One vector is turned by the same rotation once a step. Each row is the vector after some number of steps, and that number follows the row.
The counts run from 0 to 142.
-11,-10,-8,5,8,-35,4,11,-3,-57,-2,-23,-17,-23,-17,10,22,-27,27,-27,-15,-29,-31,18,18,4,-11,-50,-28,15,7,3,-43,-15,-29,4,18,14,-34,9,-29,16,-31,-1,-27,-15,6,-16,20,2,-7,-29,-3,26,16,22,-16,8,2,12,1,17,-25,-1,26,35,-44,-29,6,0,19,-12,-28,-10,-5  8
-20,-15,19,16,29,-35,1,17,-17,-32,4,-10,-23,-17,-7,-1,20,-39,37,-22,-4,-28,-35,40,29,3,10,-33,-18,33,28,-11,-31,-22,-19,-24,38,7,-40,11,-4,21,-20,-5,-8,-26,-6,2,41,-11,-11,-36,19,4,2,33,-7,-3,6,4,16,-11,-18,9,-13,39,-29,-18,20,2,6,15,-23,9,-11  0
-18,-12,6,-4,2,-36,4,14,2,-63,-6,-8,-18,-25,3,-3,25,-16,34,-12,-41,-17,-26,12,39,1,-11,-28,-14,41,9,-9,-50,-23,-51,9,32,17,-33,-12,0,0,-20,-3,-8,-24,28,1,23,7,-32,-14,6,8,16,1,-22,1,8,-8,13,27,-3,-7,-6,24,-26,-23,-1,-11,-2,-10,-18,-6,-11  15
6,-27,30,5,17,-55,8,-4,-16,-51,-6,-27,-21,-15,-18,16,29,-13,38,-8,-5,-27,4,39,21,16,-12,-34,-42,15,12,7,-29,-4,-36,-9,27,18,-35,7,-5,-6,-21,1,-17,-8,-10,-7,15,-1,-23,-47,-5,3,18,30,2,8,17,8,14,11,-27,-5,-21,16,-37,-4,19,-1,5,-16,-9,0,-28  124
-36,0,5,-7,17,-24,28,-14,-13,-37,-1,-19,-9,-26,-15,26,25,-4,51,-27,-33,-33,-21,26,27,24,-15,-54,0,31,11,-3,-32,-21,-29,3,25,14,-44,25,-18,-8,-24,26,-10,8,0,-6,39,8,-17,-15,-2,9,9,19,-32,15,11,5,10,2,-4,-6,-4,23,0,-12,23,20,13,-5,-20,-3,-18  106
-12,-16,-6,-24,-5,-47,-4,0,6,-57,-6,-4,-17,-24,-6,-22,25,-2,24,-9,-30,-17,-18,13,40,9,-20,-29,-7,16,31,0,-44,-30,-56,5,21,17,-42,-26,7,-18,-24,-1,-32,-16,8,-6,15,18,-37,-21,0,5,15,-4,-11,-9,5,-10,21,15,0,-16,-2,18,-9,-9,16,-13,-20,-22,-2,-33,-10  39
-46,-9,-5,7,-1,-20,9,0,6,-34,-6,0,-9,-22,-13,-6,34,-12,28,-14,-34,-26,-28,11,28,-3,-32,-29,-3,40,29,4,-21,-31,-31,-1,48,-7,-57,-1,-21,4,-38,1,-17,-4,15,-2,38,9,-17,-14,10,12,3,18,-22,23,12,11,8,7,-11,18,12,-5,6,0,37,-5,6,-2,-13,-22,-30  111
-45,-2,-14,-1,-25,-29,-9,5,7,-34,3,31,-16,-9,-21,-23,-7,-14,19,9,-29,-45,-28,7,22,-1,-31,-5,-3,22,43,0,-15,-39,-57,-13,35,3,-59,-11,7,-4,-39,-13,-25,-10,-4,-15,21,10,-35,-11,2,2,2,0,-9,3,1,-11,27,4,4,-22,-22,17,-5,4,42,-7,-26,-15,2,-9,-9  65
-24,1,-32,-15,-10,-34,3,-12,11,-58,-12,1,-10,-30,-12,-4,6,6,26,-7,-48,-27,-12,25,46,15,-27,-45,-13,18,28,18,-23,-9,-43,13,22,20,-52,-1,-25,-12,-37,-7,-30,6,21,-11,9,-4,-19,-17,-1,20,3,15,-17,17,1,21,3,22,-12,-30,7,11,-11,-16,20,3,-3,-24,-9,-28,-2  35
-29,-23,11,-6,12,-30,16,-3,-9,-41,0,-27,-5,-23,-14,9,39,-15,35,-31,-25,-27,-31,12,19,9,-18,-43,2,27,23,-9,-42,-37,-37,4,35,10,-42,7,-4,-8,-27,26,-21,0,-3,-11,40,25,-21,-15,-2,9,18,14,-25,14,11,-1,10,-4,-5,12,15,18,-4,-3,22,4,10,-7,-22,-19,-30  108
-21,-12,-28,-7,-8,-37,0,-12,11,-59,-8,-4,-3,-26,-9,-1,3,-1,20,-5,-38,-22,-14,19,36,21,-27,-49,-19,15,26,18,-14,-6,-41,5,27,13,-50,-3,-22,-11,-44,-9,-38,3,18,-19,6,2,-13,-22,-4,22,1,18,-16,20,5,22,-5,23,-25,-17,15,8,-19,-13,22,0,0,-31,-6,-34,-3  34
-31,-21,10,9,10,-31,21,-4,-8,-44,6,-24,0,-10,-10,31,14,-13,36,-4,-19,-34,-18,28,17,25,-19,-48,-22,39,14,12,-2,-4,-26,-15,44,-1,-47,26,-10,-9,-29,16,-19,7,-4,-11,19,9,-16,-21,-2,17,10,34,-19,31,12,19,-10,8,-34,-9,-6,14,-17,-2,31,11,10,-11,-15,1,-33  103
-27,-18,-11,-10,-9,-45,-12,0,11,-57,-9,9,-14,-15,3,-31,11,-6,15,9,-36,-13,-17,17,42,11,-25,-15,-10,33,42,7,-18,-20,-55,-6,39,5,-53,-24,9,-12,-28,-18,-25,-16,11,-5,12,7,-35,-17,11,2,9,5,-3,0,9,3,16,13,-12,-15,-6,3,-6,-1,29,-20,-25,-15,7,-26,-11  41
-5,-28,25,-3,24,-51,-3,15,-13,-47,-5,-17,-28,-29,19,-13,21,-25,26,-18,-15,-10,-24,27,47,23,9,-34,-15,37,32,-11,-36,-15,-16,-18,29,-3,-41,-3,15,6,-23,-18,-12,-21,4,4,28,-16,-19,-36,14,4,1,27,-3,-26,3,-12,5,-1,-7,-1,-13,26,-26,-15,10,6,-6,-3,-11,-5,-13  23
-23,-15,18,-5,-4,-26,-12,8,14,-56,-11,12,-16,-15,12,-7,12,-4,37,2,-32,-19,-5,16,58,11,-5,-28,-12,40,26,-11,-18,-16,-36,-1,45,0,-55,-8,-3,5,-29,-25,-23,-24,17,18,31,-20,-29,-30,20,-3,-3,18,-24,13,14,9,11,9,-10,-13,-31,9,-7,-10,18,-8,-13,-5,-3,-2,-19  19
-27,2,-19,10,10,-34,-3,-1,-4,-28,-14,7,-30,-39,-13,-26,20,-24,31,-24,-40,-33,-31,27,39,-16,-9,-29,-12,28,37,-3,-48,-30,-27,-2,21,20,-40,-21,-19,18,-35,-14,-10,-16,18,-10,42,-15,-9,-25,14,3,-3,11,1,-12,3,-1,26,2,3,8,6,20,-16,-26,25,-8,2,0,-20,-14,11  137
-45,6,-15,-8,4,-21,26,2,-17,-31,13,-5,-9,-24,-23,14,7,-16,38,-22,-36,-44,-40,10,8,18,-21,-41,4,29,16,-2,-31,-33,-39,-4,18,18,-45,23,1,-8,-29,20,-11,13,-1,-24,31,21,-23,1,-4,18,5,5,-32,7,-6,-12,11,4,4,-16,3,38,-13,-15,27,18,0,-9,-22,-1,-3  83
-29,6,6,2,10,-20,11,4,-4,-34,-20,1,-41,-27,-7,0,38,-6,40,-20,-29,-24,-26,19,35,-21,-25,-27,-17,33,27,1,-48,-32,-24,1,22,1,-47,-11,-22,17,-24,-3,-14,-7,14,6,39,-12,-15,-24,2,-3,14,24,-19,-4,9,-4,28,-9,11,7,-3,16,0,-4,34,-15,0,3,-24,-6,-29  114
-33,-19,-5,-3,2,-33,6,2,-7,-41,18,-11,-3,-1,-31,22,-2,-27,29,-2,0,-45,-28,22,5,29,-11,-44,-13,11,21,3,-2,-16,-37,-21,28,6,-47,30,-5,-4,-31,18,-37,3,-28,-26,14,14,-17,-18,-3,20,6,25,-20,24,0,17,3,-1,-34,-27,-9,41,-26,-7,34,16,0,-12,-13,-1,-15  79
-39,18,-12,-1,2,-36,9,17,-13,-31,1,26,-33,-14,-13,-11,-1,-33,26,1,-18,-33,-43,27,25,-6,-12,-6,-12,37,35,4,-22,-28,-42,-26,20,7,-46,-13,20,12,-18,-14,-9,-12,-4,-8,24,3,-34,-16,6,-6,13,16,1,-21,-13,-16,34,-7,7,-25,-24,40,-19,-6,30,-10,-37,4,-13,3,-5  68
-8,-26,6,-1,11,-61,-14,4,-12,-39,-7,-6,-24,-20,-1,-26,-2,-17,14,-2,-3,-23,-18,29,31,27,-6,-14,-23,20,49,7,-6,-10,-30,-33,29,1,-43,-10,14,-10,-38,-20,-34,-6,-23,-8,13,-4,-21,-45,6,4,-5,29,13,-18,3,-7,11,-8,-18,-18,-23,18,-25,5,34,2,-25,-14,12,-13,-13  48
-9,-34,10,4,21,-47,-15,9,-8,-49,-5,-17,-16,-25,12,-11,9,-27,15,-11,-9,-10,-20,30,44,26,7,-41,-27,27,40,1,-10,-2,-16,-20,39,-5,-46,3,-2,6,-31,-24,-33,-16,-5,1,20,-19,-7,-43,13,14,-10,38,3,-2,8,7,-9,1,-33,-7,-4,21,-27,-13,26,0,-2,-6,-8,-12,-12  25
-14,-11,25,-2,13,-37,-1,8,-12,-44,-10,1,-26,-31,21,-6,10,-8,40,-10,-35,-15,-11,25,54,14,4,-32,-13,42,28,-11,-29,-19,-24,-9,33,5,-53,-3,8,9,-29,-22,-7,-13,13,23,37,-23,-22,-31,14,-3,-5,24,-17,-18,4,-16,9,6,4,-11,-33,17,-12,-13,18,10,-13,0,-8,4,-13  21
-23,-14,20,-4,3,-30,-6,7,2,-48,-8,10,-23,-22,18,-7,10,-5,39,-2,-38,-22,-11,20,60,18,-3,-27,-12,43,31,-11,-24,-16,-31,-4,40,1,-55,3,3,8,-32,-25,-15,-19,16,23,31,-23,-28,-27,19,0,-9,21,-20,-3,8,-5,13,9,0,-16,-41,7,-10,-11,19,5,-10,-3,-5,7,-16  20
-21,-1,-2,0,21,-43,16,-20,-12,-37,-5,-23,-2,-33,-9,7,23,-16,43,-16,-43,-32,-8,51,31,19,-4,-51,-13,39,21,3,-26,-6,-32,-3,28,35,-38,4,-18,-9,-24,15,6,-4,11,-14,36,-2,-15,-28,10,-1,7,18,-7,13,21,17,11,12,-11,-4,-17,15,-13,-22,13,11,16,-6,-10,-12,1  129
-28,-6,-4,1,15,-42,16,10,-28,-42,15,-19,-16,-8,-24,16,0,-43,27,-9,4,-36,-38,31,-1,27,0,-36,-15,19,17,9,-10,-7,-37,-31,15,12,-35,27,12,0,-18,12,-19,1,-26,-26,14,12,-17,-18,-4,12,13,29,-9,-5,-7,2,3,-7,-28,-25,-1,54,-39,-12,21,13,-10,-4,-21,8,-10  77
-23,4,6,19,6,-43,16,4,-8,-44,-21,4,-40,-23,-4,12,15,-4,30,-2,-26,-29,-8,34,30,-10,-31,-17,-47,43,20,24,-14,-2,-23,-19,25,-3,-49,2,-15,16,-31,-22,-3,-2,11,5,14,-20,-11,-37,2,-2,10,38,2,0,12,-1,6,15,-13,-3,-29,-2,-28,-6,34,-9,-5,-4,-15,7,-28  120
-17,10,11,13,14,-46,19,0,-15,-42,-23,-3,-44,-26,-7,15,20,-11,37,-4,-21,-30,-8,43,32,-4,-19,-24,-50,40,16,25,-24,6,-25,-10,17,6,-43,-1,-14,15,-25,-16,0,-1,11,4,21,-23,-14,-37,5,-5,15,40,0,-5,7,2,13,13,-12,-10,-28,13,-32,-6,20,-6,-7,-4,-14,10,-24  121
-12,-28,22,17,26,-38,-9,12,-11,-34,3,-12,-23,-15,-17,-3,24,-42,29,-20,4,-26,-31,32,24,1,4,-38,-21,24,28,-15,-25,-14,-15,-19,39,1,-44,14,-11,24,-27,-10,-21,-27,-16,-5,40,-13,-7,-35,11,10,-4,38,-5,5,6,12,14,-13,-29,8,-7,32,-24,-13,23,2,15,8,-20,6,-13  1
-5,-14,-5,16,-13,-39,-10,5,0,-43,-14,18,-35,-24,-11,-12,2,-10,20,-1,-23,-39,-13,18,34,-12,-31,-14,-43,9,33,7,-25,-21,-32,-7,16,7,-52,-7,-16,15,-51,-40,-30,-12,3,-5,18,-25,-14,-39,3,12,-11,20,-2,-3,10,2,20,19,-11,-12,-22,2,-40,-8,31,-9,-2,-17,-8,0,-8  142
-15,-17,5,-6,18,-43,-3,-18,-4,-38,0,-22,-2,-29,-21,-8,32,-25,37,-19,-26,-26,-10,45,32,11,1,-52,-5,16,23,-16,-33,-23,-36,2,34,29,-35,-5,-19,-7,-24,19,-15,-18,0,-14,43,7,-16,-29,13,4,10,12,-4,6,21,16,21,-2,-11,2,-4,28,-8,-21,18,0,15,-4,-13,-21,-1  131
-2,-14,21,3,21,-53,16,0,-15,-51,-12,-25,-32,-20,-18,18,32,-16,43,-7,-5,-25,3,43,28,11,-9,-36,-44,19,12,13,-34,-1,-32,-10,17,16,-34,1,-11,0,-19,3,-14,-6,-5,-1,20,-9,-20,-43,-2,-3,23,35,0,-2,12,4,15,6,-20,-8,-27,22,-34,-10,9,-5,-2,-12,-13,5,-24  123
-47,-3,-14,-9,3,-17,13,17,-4,-44,10,-4,-5,-7,-23,3,24,-33,31,-17,-18,-31,-53,8,6,0,-25,-37,9,28,20,-8,-34,-41,-49,-9,33,7,-40,3,-2,2,-16,21,-23,-7,-4,-22,27,34,-26,0,0,17,17,4,-28,10,-2,-2,14,0,-8,-7,17,40,-10,-13,21,-3,-5,0,-24,-11,-14  85
